arr =
[[8236 8513 4393 3059 6824 7001 8510 6476 5093]
 [7704 4585 9795 6116 3905 6226 7646 4529 5093]]
Rows and columns are counted from 1.
(1, 1)	8236
(1, 5)	6824
(1, 3)	4393
(2, 7)	7646
(1, 4)	3059
(2, 8)	4529
(1, 8)	6476
(2, 5)	3905

B = ((15, -13, -14, 5, 0, -7, -7, 5, 13, -4, -3, 0, 3), (24, -13, 6, 1, 2, 10, 6, 1, 2, 27, 6, 25, 5), (17, -3, -2, -10, -3, -13, -2, -6, 13, -10, -16, 11, 0), (27, 4, 7, 12, 10, 4, -3, 14, 19, 6, 9, 15, 4), (34, -8, -26, 4, 6, 4, -10, 7, 3, 7, -8, 20, -6), (2, 15, 17, 12, 16, 11, 12, 23, 22, 20, 12, 21, 31), (18, 11, 12, 5, 12, 14, 22, 16, 22, 33, 13, 16, 25), (-4, 17, 15, 29, 7, 11, 6, -1, 14, -1, 7, 10, 2), (16, -6, -7, -1, 11, -3, -8, 0, 2, -13, -1, -4, -7), (15, 4, 12, 6, 8, 14, 8, 5, 20, -7, 21, 17, 12))
Indices start at 1.
row 1 col 1 -> 15
row 10 col 2 -> 4
row 4 col 10 -> 6
row 10 col 3 -> 12
row 2 col 1 -> 24
row 5 col 7 -> -10
row 8 col 13 -> 2
row 4 col 1 -> 27
row 7 col 12 -> 16
row 2 col 6 -> 10
row 7 col 10 -> 33
row 4 col 13 -> 4
row 4 col 6 -> 4
row 6 col 8 -> 23
row 3 col 9 -> 13
row 2 col 10 -> 27
row 7 col 7 -> 22
row 6 col 10 -> 20
row 10 col 8 -> 5
row 5 col 1 -> 34
row 1 col 7 -> -7
row 5 col 3 -> -26
row 2 col 2 -> -13
row 3 col 10 -> -10
row 9 col 11 -> -1
row 1 col 3 -> -14
row 9 col 8 -> 0
row 4 col 9 -> 19
row 10 col 4 -> 6
row 1 col 8 -> 5
row 10 col 5 -> 8
row 8 col 8 -> -1
row 3 col 4 -> -10
row 3 col 13 -> 0
row 9 col 9 -> 2
row 6 col 6 -> 11

grid =
[[-11  50 -52 -46  17  -2  -8  50 -42  71 -49]
 [-12  10   3  22   2  64  95  -9   3 -33  76]
 [ 18  -1 -46 -42   6 -28 -24  36 -38  61 -73]
 [ 13  12 -47 -49   6 -33 -33  32 -32  60 -62]
 [ 98  -3 -66  14  11  -1 -12  12 -33  20 -61]
 [-32  16  13 -52  -4 -58 -49   5  -9  42 -41]
 [-43  -2  33 -48  -9 -62 -58   2  20  20 -40]
 [-23  41 -54 -52  11 -11  -5  47 -44  81 -50]
 [-62  32  48 -43   7   9  40  13   5 -13  60]
 [  0 -19   1  80  12  35  55 -19  31 -31  72]
 [ 28  18 -50 -33  53  63  65  36 -37   7 -38]
 [-40  51  51 -43  10  25  49   6  -5 -12  65]
 [-32  61 -25 -53  34  64  75  36 -38  17  -7]]
Indices start at 1.
(1, 1)	-11
(4, 5)	6
(5, 9)	-33
(12, 11)	65
(6, 9)	-9
(8, 8)	47
(4, 9)	-32
(3, 9)	-38
(11, 5)	53
(7, 7)	-58
(10, 5)	12
(4, 6)	-33
(6, 10)	42
(11, 7)	65
(12, 1)	-40
(8, 9)	-44
(5, 6)	-1
(8, 4)	-52
(12, 9)	-5
(9, 3)	48
(10, 3)	1
(3, 2)	-1
(13, 10)	17
(2, 2)	10
(11, 2)	18
(1, 7)	-8
(7, 5)	-9
(1, 9)	-42
(6, 1)	-32
(4, 11)	-62
(1, 6)	-2
(5, 10)	20
